A single turn carries every row of the set below to another of its rows. Some are shown first; where does it send the rows asked next?
z_794: [ 11  13 -15  -6 -15   2   3  14  -4 -35  -3  21   7 -10 -24 -18 -11   8]
z_918: [ 20   4  45 -12 -17  30 -19  23  -7 -53 -26   1   5   0 -11  28 -27 -11]
z_495: [  6 -28 -30   4 -11  -2 -10   6 -18 -27 -16   5   9  -7 -15   8  -6   1]
z_249: [ 37   5   5 -11   2  54  10  15  23 -44 -24   3  28 -13   0  34  16  -6]
z_212: [ 26   9  22   3  -7  50  -5  -7  -4 -60 -20   6  30  -8 -12  30  -6   0]
z_69: [ 35  11   8  -9  -4  44  12   6  15 -43 -21   7  27 -17  -1  36  22  14]
z_587: [ 13 -32 -24  -2 -11  -3   4  -4 -18 -20  -6  16  21  -4  -5  19  -8  -2]
z_843: [ 36 -27 -34 -11  -7  37 -12  11  -4  -8 -11  31  20 -11  -6   6 -13 -10]
z_74: [ 22  11  28 -34 -14  21 -24  31  21  -9 -12  10  -2 -12  -2  -2  12 -19]
z_968: [ 46  12  13 -24  -9  25 -10  16  18 -10 -17  28  16   7  22  24   4 -30]
z_600: [ 22  16  -3 -19 -11  29  -6  -5  18 -25 -31   7  14 -23  10  27  -3 -48]
z_326: [ 26 -16 -23  -7 -20  17   7   7 -12  -9 -17  10  19 -43 -13   4 -21  11]
z_115: [ 19   5 -29   1  -5  -7   5  17  -4 -15 -23  21  19 -20   0  24 -33   4]
z_225: [ 20 -32 -13   5  -8  -6 -12  17 -12 -19 -14  16   9  -8 -19  -6   0   6]
z_179: [ 30   7  35 -27  -9  15  -5  40   4 -31 -36   5 -15  -9 -13  42 -10  -6]
z_950: [ 37 -17  14 -23 -10   8   4  40  -9 -30 -35  21  -7 -11 -32  47 -11   8]
z_322: [ 12  -2  14 -26 -14  28 -32  46   6 -49 -30   9   9  -1  10  13  -7 -31]
z_484: [ 21 -25 -11   7  -7 -20   2  19  -2 -25 -14  28  16  -4  -5  -2   3   4]
z_196: [ 46   1  15 -30   1  33  12  32  17 -20 -31   8   2 -15 -10  44  15  -1]
z_861: [  5  -5 -30   4 -15  17 -19  21  13 -40 -16  24  13 -18  -2 -15 -14 -14]
z_987: [ 28   4  -2  -6   4  -1   1  11 -11  -7   1  34  22   0 -19   3 -29   9]
z_352: [ 46   4  15 -28  -6  29  -7  18   9 -11 -25  21  10   8  23  33   9 -28]
z_718: [ 28  -6   6   1   0  41   8   6  15 -40  -4   8  40 -10 -11  23  18  20]
z_393: [ 15  -2   2 -31 -21  30 -36  48   7 -42 -26  10   6  -5   2   9 -10 -32]
z_590: [ 12 -23 -10   1  -9 -17  15  -1  -4 -19  -6  21  19 -13  -6   7   0  -3]
z_201: [ 27  -1  34 -26  -6  15  -9  42  -4 -36 -35  11  -4 -19 -26  41 -12   8]
z_842: [ 14   5  19  18 -16  27  -8  -2  -1 -60 -16   7  29   0  -4  27 -16   7]
z_468: [ 17  -2  34   1 -20   9  -8   7 -17 -40 -29   7  -3 -12 -29  32 -29   0]
z_991: [ 28 -18  18 -25  -3  54 -24  11  -5 -30 -24   3  24 -15  -7  11  -6 -39]
z_996: [ 21  13  -3 -18  -4  37  -5  -1  15 -31 -38   1  10 -19   9  27   9 -43]
z_340: [ 17   6  35  -6  -9  27 -17  17 -14 -60 -32   7  10  -9 -24  34 -27  -3]
z_888: [ 13 -14  14 -10 -17   9 -15  11   0 -11   3  32  11 -16  -9 -22 -21  -9]
z_399: [ 34 -15 -31  -9 -29  20   0  24 -15 -39 -11  26  20  -8  -8  -7 -16  12]
z_240: [ 40   3  15 -27  -4  25  10  38  14 -30 -29  14   8 -19  -8  46  17  19]
z_710: [ 28  -7  -9 -19   1  21  18  34  18 -33 -25  12  10 -23 -22  36  22  15]
z_76: [ 27 -16   9 -32 -16  50 -25   9  -6 -25 -22   7  21 -19  -7  15 -18 -43]
z_612: [ 12  -1 -27 -19 -13   8   5   0   6   2 -14  20  -8 -29  -8  13 -10 -15]
z_460: [ 20  -4 -12 -15 -20  -6  -3  23   0 -15  -9  44   2   4  14  16 -29 -12]
z_899: [ 17   8  39 -35 -12  20 -16  28  15 -12 -17   4  -7 -14   4   7  10 -19]
z_319: [ 19   5  28  -1  -9  53 -10   5   7 -58 -19  -5  29 -10  -5  20  -8 -10]

z_991 goes to z_996
z_74 goes to z_393
Now these:
z_212 goes to z_69
z_842 goes to z_718
z_888 goes to z_861
z_495 goes to z_587
z_918 goes to z_319
z_399 goes to z_326

A single turn carries every row of the set below to another of its rows. Some are shown first; where does it send the rows asked next?
z_24: [ -2   2  17   0  -4  -4  16  24  21  40 -19 -11  32  11  -3 -13   4  -5
   3   6  24 -30   1  -4]
z_776: [ -1  -5  13  -8 -10 -12  15  32   5  31 -15 -26  30  -4  -9 -19   8 -12
   4   5  18 -27   8 -10]
z_248: [  2  -4  16  -4 -13 -11  23  27  13  37 -20 -17  27   3  -1  -9   7 -13
   8   6  25 -17  16   6]
z_821: [ 15  -7  32 -18   3 -19  -3  -6   9 -19  26  -7  -2  16 -14  13  -2  39
 -19   8   6 -10   6  -1]
z_483: [ 21  14 -24  -1  -1  16 -19  15   6   5  11 -17   4  11   3   7 -30  -8
 -45  11   3 -14   0  -2]
z_375: [ -6   1  46 -12   2 -21   9 -10 -11   5  27   2  11 -10  -8  24  11  13
  -8  11  11   2  12  -1]
z_379: [-10  -9 -15  11  10 -55 -12   3  17  -1  15   8  -6   1   8 -25   0 -26
  -4   3  29   1  -2   6]
z_318: [ 30  15 -22 -14   1  16 -11  19  14  -5  16 -24   3   7  -2   4 -24  -9
 -38  17  14 -16   3  -9]
z_998: [  2  13  38  -3 -11 -27  -8 -14  -5  -6  35  11  -6  14  -5  -2  22  13
 -16   9   2 -10  15  18]
z_706: [ 11  -2  36 -23   7 -18   6  -8   5 -15  18 -10   1  12 -14  16  -1  37
 -22   5   2  -4   7  -2]
z_741: [ 19  20 -27  -7  13   1  -8  11  12   7  16 -26   2  -5   0   9 -28 -16
 -47  13   4 -20  -4  -2]
z_891: [  6  17  37  -8  -5 -26  -7 -19  -4 -13  32   5  -8  12  -8  -1  22  13
 -20   7  -1  -2   8  11]
z_267: [  4  -4   9  -6 -10  -9  15  10   5  29 -26 -19  34  -6   0 -12   4   5
  17  -4  15 -25   1  15]
z_943: [ -5 -15 -18   5   9 -41 -19 -15   8   5  12  14  -4   0  21 -10   0 -17
   2  14  22   0 -24   8]
z_130: [ -5  -3 -15  23  11 -40 -17  -6  26   2  13  17   0   6   4 -11 -11 -23
   5   1  31   4  -8  11]
z_429: [  1  -4  47  -9   2 -18   4   0 -10   7  30  -2  12  -8  -7  27   5  18
  -7  17  13   0  18   1]
z_265: [ 29  27 -20 -15  18  13 -15   6   4   1  13 -22   9  -3  12  -3 -16   2
 -38  18  13 -19  -1   8]
z_178: [ -4 -11 -18  14  13 -55  -7  -6  28   8   8   1  -6   3   3 -11  -5 -28
   0   2  19   0 -18   8]
z_979: [  4   9   9  -2  -8 -12  19  20  17  38 -18 -27  28  -3 -13 -12   6 -17
   3  -1  10 -33   0   2]
z_298: [ 18  13 -28 -13   4   2 -14  21   4  -9  17 -24   2  -3  -3  -5 -28  -8
 -46   8  10 -21   8  -7]
z_33: [ -7  -8 -21   9  -2 -43  -9  -7  24  -4  18  18 -11  10   9 -14  -5 -28
  -4   6  31  -3  -7  11]

z_33 goes to z_318
z_267 goes to z_943
Now these:
z_24 goes to z_130
z_706 goes to z_375
z_776 goes to z_379
z_178 goes to z_741
z_429 goes to z_998

A single turn carries every row of the set below to another of its rows. Some are shown first; where does it send the rows asked next?
z_955: [ 13  27 -28  11 -17  30 -13 -13  14 -17   9  -1   1 -31   2  -7   2   1
 -16   1   7   0 -19   3 -16 -17  16  34  -8   3 -20 -15  29 -22 -21  21]
z_431: [ -2   7 -10 -24 -20   5 -15  24  17 -27  26  -9  16   9  -1   3   3  16
  10 -14  18 -14  13 -34  -7  41  -8  62  -6  27  -2 -12  29 -10 -13   5]
z_754: [ 13  22 -22 -22  -8  22  -6  31 -12  -1  -6  -1  12 -16   5 -32 -26  17
  10  18   3   6  22  -7 -26   6  16  20   4   2   7  -5  -2 -26  10 -37]
z_945: [  5   7 -42 -38 -11 -21 -18   1   2 -14   9  22 -11 -25   6   1 -21   4
  16 -12 -11  -4  45  -2 -10  20  14  28 -43  22  -6 -27  -5 -33  -5 -10]
z_324: [  8   7 -47 -26 -13 -39 -17   7  12 -10  12  12  -6 -20  -3  -5 -17  17
  15 -10  -2  -5  39  -2  -6  23  16  35 -36  17 -10 -31 -10 -39  -7 -12]
z_142: [  2  24 -15 -25   0  33 -10  32 -19  -7   0  -4   3 -29  14 -28 -26  12
   2  26  -8  -8  22  -6 -23  10  12  25   0   5   1   0  -3 -22   7 -35]
z_152: [ 20  18 -26  13 -19  23 -20  -9  14 -19  22   2  -1 -28   2  10  -9   6
 -24  12 -10 -10 -21   1 -17  -6  13  26  -8  19 -36 -13  29 -19   0  17]
z_213: [ -2 -26 -20  -5  16   6 -10   3  -5  -1  10  -9   1 -27  -8   6   0  14
  44 -15 -12 -25 -27 -16  17   9  17   0 -13   1   1  -8 -11 -24  -4  -9]
z_6: [ -5  -6  14 -32 -17  15 -18  17  25 -24  11 -10   3   9  -6  15   0   8
   0  -6 -18 -20  16 -16  -7  22  -7  56 -24  24  -7  -5  22  -5 -20 -11]
z_285: [  7   5   8 -31 -19  -8 -29  11  26 -23  -1  -8  21  -6  -8   5   4   7
  14 -17   8 -34  16 -33 -13  23   1  58  -7  35   2 -15  19  -8 -33  -5]
z_397: [ 11   7 -31   1 -15  11 -33  10   6  12   9   3  21 -55   3 -27 -33   7
 -21  -3   3 -29 -17 -20   9  21  27  21  -3  39   3  -3   7   8 -35 -31]
z_462: [  1  17 -30  -6 -16   0 -25  11   2  -2  20   6  20 -56   6 -19 -42   1
 -17 -20   6 -24 -13 -31 -10  15  26  25 -13  38  11   0  -2  15 -33 -31]
z_514: [ -2  15 -19   3 -29   9 -20  12   3  -5  10   3   8 -40  -3 -14 -24  18
 -28 -10  -4   0  -9 -27   0  33  21  19   0  56   6  -3  14  13 -27 -39]
z_975: [-14 -26 -17   1  16  -3 -35  15   4  -6   4 -12  21 -34 -17  -3  -5  16
  39 -23 -13 -27 -21 -14  14  14   5   9  -6   5  10  -3   5 -39 -17  -9]
z_258: [-10   0  -2 -21  -9  -4 -24  19  35 -34  22 -15  14   5  -5   8   8  20
   2  -9  -3 -18  12 -30  -9  27 -19  49 -15  23  -8 -17  27  -7 -17   4]
z_186: [  9   7 -34 -11 -24  -3 -13  10  17   5  26   1  12 -45   7 -25 -31  17
 -18  -9   4 -21  -8 -20  -3  11  17  17  -5  56   9 -19   6   1 -29 -49]
z_255: [ 13  21 -41   4 -23  19 -21   0   2 -29  19   7  17 -27   2   3   6   8
 -20   1 -12  -9 -20  11 -20 -21  16  26  -7  13 -14 -15  24 -45  -2  18]
z_77: [ -7 -29 -13  -1  16   6 -20   7  -5 -14   7   3  15 -43  -9   9 -16  14
  52 -18   2 -19 -16  -9  -1  19   5   8 -14   6  11   1   4 -43 -11  -9]
z_701: [-24 -23 -27  -3   9   5 -35  -1 -10  -4  10 -16  13 -17 -14   5 -12  22
  34 -28 -12 -32 -16 -28  16  10   7  -2 -11  21   7 -18   1 -32   2  -6]
z_808: [ -1  27 -31   2  -8  -7 -32  28 -15 -17  12  -2 -10 -23  -8 -17   1  12
   9 -28  11   8   9 -21  -1   3  29  43 -24   8  21 -33 -23 -29  18 -23]
z_310: [ -7  23 -30 -48  -2   4   7  -2 -12  -8  18   4 -22 -30  -2 -10 -22  11
 -14   1  -7 -17  13 -40  -8  11  11  24  -7  17 -16  -8 -12 -40   8  17]
z_594: [  2  22 -27 -49  -1  15  14  -1 -18 -12   8   2 -22 -33  -3 -15 -22   6
  -8  -4   6 -20  16 -30 -12   4  14  36   4  23  -3  -8  -9 -43   0  15]
z_674: [  8  21 -30  10   0   1 -33  28 -13 -11  17  -1  -7 -27  -5 -27   2   6
  10 -15  18  -3  13 -12   0  -2  19  52 -16   0  29 -29 -16 -36   9 -28]
z_439: [ 21  15 -23   7 -25  19 -17 -18   2 -25  13   1  18 -15 -14   7 -12  28
  -6  -2 -10   1 -18 -11 -25  -8  14  11  -5   4 -20 -14  30 -37  -9  25]
z_953: [ 17  26 -32  11 -26  10 -18   2   5 -13  23   1  10 -19   0   8 -18  -5
  -9  -3 -15  -2 -21   6 -27  -6  25  24  -8  12 -36  -5  32 -30   9  12]
z_589: [ -5  10  -1 -43  -7   5 -25  24  20 -26   3 -12  19   2   2   2  16   8
   5   7   2 -18   9 -29  -8  38   4  56 -28  23   3 -14  25  -6 -20  -5]
z_545: [-12 -15 -25  15  11  14 -31  -1  -9   6  -5   3   4 -33   0   9   4  -4
  44 -31 -14 -24 -13  -6   9   5   9   3  -5  12   3  -5  10 -22  -8  -8]
z_581: [ 10   6 -32  -4 -29 -10 -34  10  15  -6   0   7  31 -51  -6 -26 -25   9
 -11   3  15 -11 -10 -13   6  19  24   8   5  51   2  -7   0  -2 -28 -35]

z_213 goes to z_589
z_581 goes to z_701
z_754 goes to z_808
Now these:
z_310 goes to z_142
z_545 goes to z_285
z_258 goes to z_152
z_462 goes to z_77

